Some points:
[ 51.  21.  46.  64.  18. -35.   9.  14.  -4. -12. -42. -50.  29.  10.  77.  25.  68. -31. -38.  13.   4.  11.  49.   7.]
[-40.  -6. -61.   7.  20.  11.  18. -41. -13. -23.  79. -32.  78.  10. -12. -14. -16. -53. -27.  -5.   6.  26.  31.  18.]
[ 27.  28.   7.  -8.   1. -49. -34. -60. -12. -56.  21. -20. -32. -12. 109.  -7.  83. -38.   8.  13.  -1.  15.  79.  22.]
[-13.   0.  14.  94. -86.   9. -39.  43. -20.  41. -17. -18.  41. -26. -14. -47. -10.  29.  36.   2.   7.   8.  34.  30.]
[  6. -31. -11.  16.   5.   8. -52.  -6.  23. -87. -54. -40.   9.  27. -41. -89.  20.  29. -34.  27. -27. -57.  -5. -50.]
[-100.   25.   -9.  -42.    4.   33.   77.  -31.  -19.   37.  -26.   20.  -41.  -57.  -56.   -6.    3.  -57.   24.   95.   -4.    9.  -39.  -33.]
[-36.   4. -37.   2. -40. -50.   0.  12.  26.  35.  -4. -46.  -7.  38. -24.  11. -58. -67. -47. -28. -32.  51. -53.  69.]
[-57.  39. -63.  10.  61. -65. -46.  21.  32.  21.  10.   3. -36. -12.  -5. -23.  -9. -29. -32. -80.  -1.  60. -78.  47.]
[  9.  47. -25. -13. -91.  21.  57.  30. -69. -69.   8. -18. -79. -10. -52.  67.   3.  37. -26.   9. -19. -45.  18.  -2.]
[ 13. -45. -37. -53.  10.  34. -11.  46. -27. -86. -37.  26. -47. -97.  37.  57. -19.  57.   0. -60.  50.  29. -33. -11.]
[-39.  -3. -28.  32.  50. -18. -21.  52.  -9.  19.   0. -49.  32. -96.  48.  -5. -54.   0.  46.  27.  64. -23.  32.  16.]
[-23.   4.  25.  21.  76. -74.  34.  16.  37.   0. -36.  89. -14.  -1. -10.  26. -50.  48. -66.  53.  73.   7.  33. -41.]
[-17. -78.  20.   8.   4.  31. -10.  28.  21.  47.  44.   2.  10.  15.  35.  56.   0.   5. -10.  45. -62. -10.  16.  71.]
[ -1.  49.  13.  60.  23. -23. -71.  15.  61. -18. -28.  64.  31.  27.  18.  27. -35. -83. -68. -55.  19. -14. -55.  85.]
[ 35.  -5.  36.  76. -62.   7.   1.   9. -42. -31.   7.  41.  -2.   7. -28. -93.   4.  14.  20.   3.   2.  52. -25.  24.]
[-33.  -3. -26. -37. -56. -53. -46.  12.   3.  38. -18.  34.  29.  72. -30.  37. -36. -36. -66.  -8. -10.  21. -27.  46.]
[-17.  -7. -87.   2.  18.  22.  30. -58. -29.  -4.  76. -38.  94.   8. -26.   1.   3. -66. -29. -11.  13.  -7.  60.   6.]
[-11. -42.   7.  16.  32. -26.   3. -12.  32.  10.  25.  45. -25. -11.  60. -33.  25. -13. -60. -22. -47. -18.  17.  72.]
[  31.   10.   26.   88.  -63.   36.   16. -112.  -54.  -21.  -52.   29.   -6.   20.  -14.   -8.  -34.   67.   59.   -5.   43.   60.   12.  127.]
[ 87. -38.  10.  33.  -1.  19. -16.  27. -46.  33. -10.  28.  30.  21. -72. -38.  32. -19.  -7.   4. -24.   4. -40. -64.]
[-51. -17. -85. -39.  13. -28.  70. -25. -22. -35.   8. -40.  61. -15.   4. -59. -36. -45.  37. -31.  46. -24.  43.   0.]
[ 72. -32.   1.  -6.  51.  -9.  19.  26. -68.  62.  10.  24. -13. -18. -42. -52.  38.  10.  45. -30.  32.  43. -82. -68.]
[ 63.  36. -28. -36.   7.   4. -45. -69.  -8. -53.   5. -35. -49. -14. -16. -35.  19.  27. -61.  58.  28. -86.  -8.   9.]
[-30. -54.  85. -14.  44. -11.  20.   6.  -2. -36.  -4. -54. -47.  -5. -23.  83. -56.  39.  56. -49.  47. -17. -18.  -4.]
[-49.  -1.   8. -46.  56. -23.  29.  29.  -2.  17.  29.  38.   9. -15.  95.  -7.  -3.  64.  53. -14. -51. -40. -33.  47.]
[ 15.  65.  -5. -75.   2. -85.  30. -12.  56.  14. -12.  57. -13. -10.  -4.  -5. -65.  67.  29.  15.  58.  -5.  32.  -7.]
[-40. -11.  -4.  -6.  52. -86.   6.   3.  74.  10.   6. 103.  -4.  10. -45.  37.  -8.  66. -39.  18.  64.  39.  10. -37.]
[ 43.  11.  -7.  -1. -70.  59.  -7. -26. -17. -52.  31.  20.  14. -55.  29.  58. -44.  38. -12. -34.  12.  42. -33. -25.]
[ 38.  38. -64.   6.  60.  12. -18. -15.  11. -39. -75. -59. -17.  29.   2.  -9. -26.  81.  78.  33.   9. -65. -64. -41.]
[ 74. -27.   9.  -3.  -5.  29. -38. -40.   4.  -5.  31. -17. -23.  16. -33. -23.  20. -19. -34.  73.  46. -30. -70.  14.]
[ 44.  38.  56.  -7.  -8.  68.  13.  48. 107.   8. -49.  -6.  -9.  27. -43. -68.  -7.  -5. -15. -20. -33.  46.  59.  -5.]
[ 31. -26. -17. -45. -61. -22.  12.   1. -55. -57. -11.  16. -20. -97.  18.  -7.  24.  20. -93. -75.   8. -11.   7. -36.]
[-48. -52. -24.   2.   2.  46.  15.  15. -29.  21.  40. -60.  92.  24. -25.  -3.  -3. -62. -43.  23.  37.   3.  59.  15.]
[ -6. -14.  69.  22. -38. -17. -12. -45. -13. -16.  52. -42.   0.  -9. -63.  31. -17.  -9.  15. -52. -71. -34.   4. -45.]
[101. -57.  34.  10.  22.  34. -26. -49. -17.  -1.  46.   0. -14.  -3. -48.   6.  13. -28. -22.  74.  33.  17. -53.  21.]
[  2. -21.  29.  31.   6. -11.  50.   0.  45.  12.  17.  52.  56.  17.  64. -22.  64.  20. -32. -14. -69. -70.  -3.  57.]
[ 56.  45. -22.  25. -35. -21.  -7. -52.  31.  -9.  22. -20.  14.  21.  69.  81.  79. -48.  57.   5. -44.  50.  50. -18.]
[  0.   0.  12. -33.  40.  31.  45.  34.  71.  45.  23.  16.  -6.  20.  68.   8.  -4.  42.  61. -21. -37.   3. -27.   8.]
[ -41.   78.   -5.   30.   -1.   58.   43.   95.  -42.  -57.   48.   19. -121.   11.  -71.   50.   85.   46.  -13.   -9.   64.  -55.  -16.  -33.]
[  14.    4.   15.   60.  -39.  -16.  -43.   66.   -7.   73.  -17.  -73.   59. -101.   29.    3.  -41.   -6.    4.   55.    9.  -52.   51.   40.]
[-47. -47. 109.  14.  20.   0. -24. -10. -51. -33. -18. -33.  -2.  -7. -63. -15.  17.  26. -43. -58. -10. -23.  35.  15.]
[  5.  39. -20. -46.  22. -53.  -6. -26.  44.  48.  34.  56. -52.   3.  -7.  29. -72.  71.  14.   8.  34.  36.  45. -39.]
[ 95. -43.  14. -28.  15. -43.  14.  12. -81. -27.  25.  40. -16. -45. -64. -59.   3. -11.   8.  52. -31.  31. -12.  -6.]
[ -8.  -2.  30. -45. -67. -11. -19.   8. -10.  14. -29. -37.  17.  77.  58.  13.  81. -48.  41.  -5.  -1.  47.  50. -37.]
[-29.  -8. -44. -36.  45.   8. -58.  28. -28. -18. -52. -65. -77.  39. -31. -58.  26.  52.  -7.  21.  18. -28. -42. -58.]
[  8. -32. -10.  13. -29.  51.  40.  25.  33. -68.   4.  22. -16. -70.  49.  48.  -9.  52. -18. -62.  62.  47. -92. -78.]
[ 14. -38.   2.  40.  16.   5.  47.  19.  62.  57.  49.  42.  20.  22.  51.   7.  67.  -1. -29. -38. -44. -40.  -9.  38.]
[ -9. -17. -49. -28. -35.  49. -49. -37. -19.  -7. -39. -34. -20.  30. -56.  -2.  -1.  -8. -30.  80. -38. -36.  11. -38.]
[-29. -28.  68. -12. -38.   0. -19.  -3.  -9. -15.   9. -43.  37.  32. -67.  25.   8.  12.  16. -30. -22. -41. -13. -42.]
[-71.  59.  20.  43.  44.  52.  86. -62. -33.  47. -55.  70. -30. -63.  13.  15. -50. -56.  21.  73.   9. -37. -24. -73.]
[-70. -21. -38. -37.  15. -22.  -2.  36.  -7.  61.  35.  16. -53.  37.  59. -31. -18.  12.  16. -49. -55.  21. -30.   0.]
[ 17.  25.  33. -15. -27.  -2. -24. -18.  -2. -19.  -6. -24.  42.  55.  73.  61.  86. -42.  50.  30.  -4.  60.  30.  -4.]
[ 22.  46. -19. -48.  35.  44.  20. -33.  55.  20.  28.   6. -22.  -3.  12.  -9. -51. -13.  69. -25.  60.   9.  58.  17.]
[ -75.   -8.  -28.   12.   31.   29.    1.   -8.   20.   62.  -20.   30.  -27. -111.  -38.   43.    4.  -41.   77.   61.   38.  -13.  -15.  -11.]
These points spread out most along one direction. Take the direction at right angles to it along which they spread out most. Then take the direction at right angles to both along which they spread out most. Go by this last direction. Where along it does each point below lie, from 0 to 99? 50 is the average, and the first point above lies past it. One standard deviation of the points above along it is 16.
[ 51.  86.  34. -26. -21.  14.   1. -49.  17.   5.  31. -21.  18.  31.  61.  32.  17. -22.  21.  12. -32.  50.  40.  -7.] 57
[-42.  -8. -32.   9.  11. -31. -31.   6.  23.  13. -32.  14.   7.  15. -26.   1.  21. -33. -71. -35. -75.  50. -27.  76.] 57
[  1.  17.  10.  36. -44.  -1. -38.   4.   7.  31.   1. -52.  41.  12.  53.  54.  46. -21.  37.  44.  -2.  35.  32.  -3.] 46
[ -8.  -6.  66.  15. -34. -22. -10. -63. -36.   0.  58. -26. -24.  -4. -47.  25. -28.  19.  12. -49. -22. -39.  19.   4.] 53
[ -9. -39.  40.  -5. -13.  -1.  63.  38.  36.  17.  -5.   9.  60.  51.  72.   7.   4.  31. -10.  23. -86. -42. -16.  47.] 62
[-79.  47. -34.  10.  31.   4. -48.  59.   2.   9.  -7.  14.  28.  56.  13.  -2. -52. -32.  20. -66. -16.  45. -66.  -2.] 49
[ 23.  -6. -36.  11.  38. -26.  -5.  49.   7. -50. -90. -20. -36.  32. -12. -87.   7.  22.  31. -11.  21. -69. -48. -84.] 54
[-41. -17. -50. -20.  38.  24.  34.  27. -24.  -6. -22. -23.  12.  50.  11. -33. -59. -27.  29. -21.  41. -11.  75. -15.] 28
[ 41.  79.  38. -87. -11.  59. -26. -19.  70.  72. -19.  -8.  -6. -30. -32. -83.  35.  13. -41. -26. -32.  27.  83.  -8.] 51
[ 80. -54.  20. -21. -63.  24.   0.  24. -89.  13. -26.  60.  34.  23. -47.   7. -35. -48.  32.  46. -50. -13. -17. -30.] 45
